One hidden turn or mirror swaps the rows below in pairs. Which row is each named row swapped with?
The rows were stretched afterwards, more along some directions than others.
K_650: [-10  31 -23  31  30  22 -50  -3 -12 -18 -19 -28  -8  39  40 -29  19  13
  29]
K_903: [ -1 -35  13   4   5  37 -27 -17  37 -22 -39 -28  22  11  17  -5  25  12
 -56]
K_368: [ -1  -2  43 -12  24  27 -29 -12  -9 -14 -55  -2  -9  66  25  18  11   3
 -32]
K_180: [  6  15  -7  28  22   6  -8 -13  13 -40 -21 -28  36  42  33   8  19  10
  13]
K_255: [ 14  27   6  -4  58 -20 -10 -23 -25 -16 -13 -23 -14  -3  -9 -17 -20 -25
  -8]
K_888: [  2  -2  32  -9  29  46 -34 -12  -4 -29 -54  -5 -17  74  29  22  17   4
  -8]
K_700: [-16  40  -4  28  22   7 -38  -8 -29 -31  21 -23  -2  35 -13 -16   0 -10
  58]
K_917: [-32   9  -2  19  -2  59 -46   2  39 -31 -26 -47 -36  39  -1  -7  11  -7
  33]
K_61: [-24  19   0  29  -2   8 -13 -26   6   2  11 -31 -19  10  28 -14   5  29
 -27]
K_154: [-29  -8   4  34  16  71 -34 -50  23 -25  -1 -35 -12  20 -16 -18  13  20
  15]
K_38: [-31  10   1   6  -4 -13  36 -10  17 -19  26 -58 -57 -10   9  -7 -17   2
  16]
K_335: [-13 -10 -30  31  18  16 -47  11  12 -25 -41  -8  25  18  28  -9  22  13
  -5]
K_428: [  9  20  15  -1  40 -29  -4  -7 -30 -17 -13 -21  -8   6 -11 -15 -16 -34
  -9]
K_6: [-57   8   5  16  -3  54 -44 -19  19 -17 -31 -36 -42  32  -8  -4   8   1
  12]
K_179: [ 15  18  12  -6  52 -31 -16  -1 -22 -12 -30 -14   4  12   6  -6 -16 -22
 -15]
K_480: [-29   4 -13  21   7 -21  27  15   6 -31  21 -58 -33   0  26   4 -16   6
  29]
K_470: [ 28  26  14  -1  56 -18 -17  -9 -27 -23  -9 -18 -12   5  -1 -23 -20 -26
  -5]
K_935: [ 12  16   9  -5  43 -31  -6 -13 -16 -13 -26 -20  -3   4  -5 -11 -18 -28
  -5]
K_666: [ 39  -7   6   3  23 -19 -12   1   3  -4 -40 -26  15 -14  50 -48   7  -2
 -34]
K_870: [ 14  39  -2  25  38  36 -64 -29   4  -4 -54   7  32  17  19 -29   5  -7
  32]
K_534: [ -1  33 -12  21   9  37 -20  -6  20 -30 -30 -19  -1  -2   0   6  20 -12
  13]
K_319: [-26   3 -27  17   1   4 -22 -27  26   8 -13 -27 -16 -11  25 -29  13  -7
  14]
K_481: [-25 -13   1  40 -18  51  -6  -6  24 -21  14 -37  -4   4  28 -14  31   4
  -6]
K_765: [-30 -15  10  16   2   9  -7 -19 -24 -19 -27 -13  -7  24  12  27  15  -4
 -46]
K_711: [ -1 -11  33 -13  17  37 -27  -5  -2 -35 -60   0 -10  65  15  24  18 -11
 -11]
K_878: [  0  -5  -7  14  32  17  -3 -16   3 -17 -21 -15 -10  -3  32 -33  10  22
  46]
K_412: [-49   6  18  -9  -1  26 -14 -12 -17 -33 -17  15 -10  43   2  18  31  21
  38]
K_486: [  3   7 -17  14  33 -18 -40  17 -34 -11 -71   4  13  10  29  -7  15 -28
  -3]
K_407: [ 11  19   2  15  22  43 -51 -33  -8  -8 -43  12   0   2  22 -42  13  12
 -17]
K_794: [-51  10  -1  10  -6  49 -34 -14  32 -19 -29 -42 -38  28 -13  -7  10 -14
  23]
K_780: [-42   6 -12  22  -4 -23  31   2  11 -36  20 -55 -38  14  31  12 -12   3
  24]
K_90: [ 13  -1 -25  30  30  27 -29  -2  11 -43 -10  -6  31  -6  21  -6   9  16
  -3]
K_714: [-55  21   4  23  -2  49 -44 -16  17 -25 -32 -33 -34  23 -13 -19  13 -14
  11]
K_910: [-17  34  26  -3  14  22 -22 -67  -4   3 -57   1  -2  15   0 -31  24   4
 -25]
K_313: [ -2  42  -5  17  -2  20 -23 -51  17   1 -24 -32 -36  34  22   6   0  -2
   5]
K_965: [-19  11 -18  21  18  24 -44  18  14 -17 -46   2  19  -1  26 -17  33  18
   3]
K_136: [ 12  22  13   0  53 -20  -8 -17 -28 -23 -11 -20  -8  -2  -7 -17 -18 -32
 -11]
K_570: [ -7  29 -11   5   7   9 -26 -22   9  26 -35  -7  -5  39  55   6  14  20
  -3]
K_139: [-55   5  -7   8  14  18   8 -22  -4 -30   9 -20 -14  -9   0  -1  27  32
 -14]
K_174: [-17  28 -10  22  11  26 -12 -12   9   2   0 -17  18 -11   1   2  17   4
 -24]
K_632: [ -1  -9  41  -6  13  38 -28  -9  -1 -24 -59  -4 -10  66  19  16  17  -4
 -16]
K_590: [  5  -6  35 -15  30  44 -41 -10  -2 -33 -53   4 -14  65  19  17  17   2
 -13]
K_378: [-40  -6   4  38 -10  46   4 -19  17 -25  23 -40 -15  -1  12  -4  24   4
 -11]
K_206: [-30   8  -5  17  -7 -14  37   4  13 -27  30 -64 -42   7  23   4 -14  -2
  25]
K_292: [-23  11 -27  21  12   9 -33 -26  18   5 -27 -25 -20  13  37 -21  12  -7
  28]
K_24: [-18  -1   7  19   4   8  -6  -4 -20 -10 -23   1   0 -21  20 -35  22  16
 -39]
K_393: [ -2  -4  32  -7  27  38 -39 -16  -7 -28 -55   0 -14  74  28  19  14  -5
  -9]
K_885: [  7  28   3  -4  10  31 -45  -5   4  -3 -34 -12 -21  -5   7 -46  10  10
   3]
K_152: [ 18  23  12  -4  42 -27  -7 -14 -27 -19 -20 -20 -13   8  -8 -15 -21 -39
  -4]
K_353: [-20   9  17  20   4  33   0 -61  15 -12   6 -14   5  24  20  20  -2  28
 -10]
K_494: [ -4  -3 -16  16   1  20 -10  14  29 -45  19 -42   2  15  15  14   4  26
  10]
K_76: [-10 -11  34 -15  14  29 -26  -1  -6 -26 -59   2 -12  73  21  25  20  -5
  -7]

K_917 is swapped with K_38
K_700 is swapped with K_412
K_179 is swapped with K_368
K_714 is swapped with K_780
K_319 is swapped with K_481
K_486 is swapped with K_765

One hidden turn or mirror swaps the rows below in pairs. Which row is each named row swapped with?
The rows were stretched afterwards, more along some directions than others.
K_5: [  0  23 -35 -18 -53 -24   6  14 -47  48 -26 -35  31 -63  41 -43  22   5
  -2 -45  -9  18 -25]
K_397: [-52  47 -20  26 -30 -63  -3 -13  -4  30 -26 -24   8 -13 -15 -26  29   0
 -29 -29 -52  -8 -10]
K_913: [-50 -23  -4 -18 -71 -21  23  52  -2  45  10 -67  86 -44  30 -64  32  13
 -26 -42  -6  16 -10]
K_819: [ -5  22   9  12 -44 -36  18  -6 -23  39   2 -46  29 -54  -7 -20  30  32
 -37 -46 -47 -28 -17]
K_402: [-45 -19 -18   1 -71 -33  13  43 -22  47 -28 -40  44 -32  47 -40  -4  -6
 -28 -25 -25  24  14]
K_810: [-53  -7 -16  -1 -84 -32  10  45 -16  45 -19 -58  44 -47  56 -21  15   2
 -26 -17 -19   5   5]
K_813: [ -2  28  -9   9   7 -67  13   2 -31  31  12   4   2 -22   4  14  41 -20
 -26 -40 -25 -16   0]
K_774: [-55  -3 -31  27 -33 -77 -24   7 -25  28 -12 -37  55 -20  16 -18  45  35
 -37 -47 -69 -26  -5]
K_284: [-61 -45 -16  -6 -53 -38 -28  56 -28  66   7 -32  34 -25  26 -20  71  -5
 -38 -71 -35  12  29]
K_83: [-73 -19 -34  13 -39 -49 -27  10 -11  58 -33 -70   0 -46  39 -12  48 -16
  -8 -38 -21  39   9]
K_931: [-33  -4  -9 -45  12 -27   1  41  -9  38  38 -16  46  14   4 -27   8 -25
 -26 -29  -9   3  13]
K_551: [-37 -13 -16  -1 -76 -23   9  42 -27  48 -26 -38  45 -33  34 -39  -2  -3
 -28 -24 -22  25  14]
K_631: [-63 -18  -4 -12 -50 -26  27  31  19  35  19 -42  75 -23  14 -66  17   6
 -30 -41 -15  16  -6]
K_905: [-76  14 -16  17 -43 -49  -7   0   9  35 -13 -23  26 -16  -8 -45  22  -1
 -31 -27 -49  -5   4]
K_27: [  5  44 -10  15 -19 -14  16  10 -29  10  -7 -40  60 -15 -12 -39  28  19
 -31 -19 -42   2 -18]
K_689: [-56   7 -23  -8 -10 -40 -31  -4 -37  82 -41 -66   4 -41  48 -14  57 -33
  12 -55 -27  52  -5]
K_775: [-49  -2 -27   3 -12 -33 -38  -6 -31  73 -36 -70   1 -52  42 -15  51 -35
   7 -55 -29  46   4]
K_839: [-65  37 -19  15 -36 -62  -1  -3   0  36 -19 -15  10 -16 -14 -22  22   1
 -35 -26 -53 -17  -2]
K_418: [-76 -28 -19 -32 -43 -29 -46  60 -36  68  -9 -66  46 -23  42 -26  72   4
 -20 -59 -47  19  17]
K_477: [-63   2  -6  17 -36 -45  31  17  22  26   6 -14  46  -4 -11 -41  14   2
 -26 -38 -29   0  11]
K_258: [-36  22  -6  33  12 -56   9 -12 -31  30  11 -29   1 -24  70 -19  12 -15
 -33  -5 -33  17 -23]
K_729: [-37 -13  -7   3 -43 -33  22  27 -14  37 -10  -9  39  -9  24 -46 -17  -8
 -30 -21 -23  27  14]
K_665: [-21  11 -21 -16  -7 -41 -24 -32 -13  47   1 -24   6 -35  30 -15  -1 -12
  -4 -62 -34  -7 -10]
K_892: [-54   8 -15  -4 -90 -32 -15  31 -17  42 -22 -66  31 -51  37 -25  22  -5
 -29 -24 -33   2  -9]
K_235: [-53  16 -15  -1 -66 -47  -9   7 -22  40 -19 -67  10 -66  48 -17  27   0
 -26 -16 -30  -1 -25]
K_802: [-27   2   9  -4   0 -53  36  19  -8  24  25 -35  28 -18   6   8  11 -22
 -35  -9 -12  -2  -5]
K_350: [-22   7 -13 -24  -6 -47 -10 -31 -23  42   1 -22  16 -41  30 -20  -2  -8
  -8 -64 -27 -11 -18]
K_138: [-58  23 -18  -5 -77 -45  -6  30 -18  42 -17 -67  22 -55  42 -10  32  -6
 -31 -20 -29  -4 -21]
K_422: [-19 -15  -4 -21 -12 -39 -15 -28 -41  52   8 -11   0 -65  64 -30 -16 -18
  -1 -54 -18   8  -9]
K_97: [-37  29  -9 -13  -7 -25 -14   5 -26  75 -38 -64  33 -29  23 -33  58 -29
  10 -57 -27  42 -10]
K_177: [-27   2  -1  -4  -8 -48  26  23 -14  23  21 -47  36 -19  18   1   6 -19
 -29   4  -8  11 -11]
K_514: [-60  10  -6 -38  22 -30  16   2 -22  51  -3 -56   8 -49  53 -23  41 -20
  21 -43  -3  56 -36]
K_537: [ 11  40 -34 -15 -44 -38  -6   8 -59  55 -30 -21  19 -59  32 -25  23  -4
 -10 -53 -21   0 -25]
K_302: [-54 -18  -2 -11 -51 -32  37  34  21  39  19 -39  69 -21   8 -62  10   1
 -24 -42  -8  14  -1]
K_805: [-34  27   4 -24  -4 -25 -11  -1 -28  65 -36 -60  39 -27  16 -29  52 -21
   4 -69 -40  33 -15]
K_247: [-37  14 -16 -30  -7 -43 -15   8 -50  35  19  12  28 -25  48 -39  13 -15
 -36 -25 -25   6 -20]
K_226: [-47  12  -6 -59   0 -17  14  49  -7  44  20 -32  51  12  27 -24  -1 -10
 -27 -16  -5  -3  -6]
K_553: [-51   5  -3 -44 -59 -12 -17  22 -45  72 -25 -67  44 -63   0 -44  68  14
   2 -59 -27  38 -32]
K_860: [-31  34 -21 -29  -6 -46  -6  -4 -55  27  -2   3  25 -30  48 -45   3 -11
 -22 -18 -19  11 -44]
K_982: [-40 -37  -1   7 -22 -25  -1 -13 -36  29  38 -33  20 -72  58 -44  18  22
 -18 -26 -29  30 -15]
K_721: [-22  -8  -8 -23  -2 -44 -23 -28 -54  62  12 -17  -1 -67  71 -31  -1 -22
   4 -46 -13  18  -8]
K_279: [-48  13  -2 -41  13 -26  26   1 -17  61  -1 -36   4 -44  44 -34  19 -32
  15 -41   4  63 -39]
K_974: [-50  17   1 -61 -49  -5  -7  43 -45  71 -17 -68  54 -48   3 -37  66   9
  -1 -56 -19  37 -26]
K_822: [-28  28 -24 -20  -6 -44 -16  -5 -52  25   5   3  30 -24  48 -42   2 -18
 -27 -16 -22   9 -39]
K_750: [-30  -8  -2 -39   4 -29   2  36  -8  31  44  -5  38   5  -1 -26   6 -23
 -39 -21 -13 -11  19]
K_851: [-43  21  -1 -48 -56 -17  -2  28 -46  70 -27 -61  40 -60   1 -42  70   5
   0 -51 -17  40 -36]
K_890: [-58  11 -33  20 -26 -79 -27  11 -33  41 -15 -37  40 -18  39  -4  45  29
 -28 -42 -63 -26  -5]
K_343: [-51  19   0 -59 -41  -7  -7  33 -44  75 -18 -62  44 -46   5 -39  63   1
   7 -51 -15  45 -34]
K_212: [-54 -48  -2  25 -43 -26   9  16 -10  27  25 -42  15 -50  49 -37  25  20
 -24 -19 -19  20   2]
K_572: [-10  30 -14  34 -32 -25  23  23  -2   3  -4 -28  51   6 -15 -36  21  23
 -41 -10 -34 -23   0]
K_170: [-30  27 -34   0 -27 -51  -8  -5   9  22 -18 -36  28  -9   1 -14   6   3
 -22 -41 -29 -21  -8]
K_899: [-29  14 -21 -26 -14 -44 -19   4 -58  32   8   9  30 -34  48 -40  14 -12
 -31 -31 -26   1 -29]
K_342: [ -6  15  27 -16 -19 -20  20  -3 -19  44  12 -48  51 -40  11 -32  27  12
 -36 -41 -41 -13 -20]
K_490: [-29  -1  -2  23   7 -46 -16 -17 -59  49  12 -25   8 -42  68 -36  14  -8
 -16 -35 -35  28  -9]
K_50: [-38   1  -7 -26  -1 -19  36   0 -12  44  -3 -28  11 -43  28 -52  11 -22
  12 -43   4  67 -28]
K_223: [-66 -47 -18 -33 -43 -29 -40  56 -36  68  -2 -54  46 -31  42 -23  61   0
 -25 -64 -43  17  23]
K_801: [-56  32 -13 -33  10 -50   4  11 -37  50 -13 -55  16 -38  58   3  39   8
   9 -32 -23   8 -29]
K_365: [ 17  45 -32  -6 -20 -49  -6  -4 -54  44 -18  -2   5 -40  16  -6  26  -6
  -8 -48 -25 -11  -9]

K_247 is swapped with K_974
K_177 is swapped with K_774
K_514 is swapped with K_365
K_302 is swapped with K_402
K_890 is swapped with K_802
K_822 is swapped with K_553
K_913 is swapped with K_729

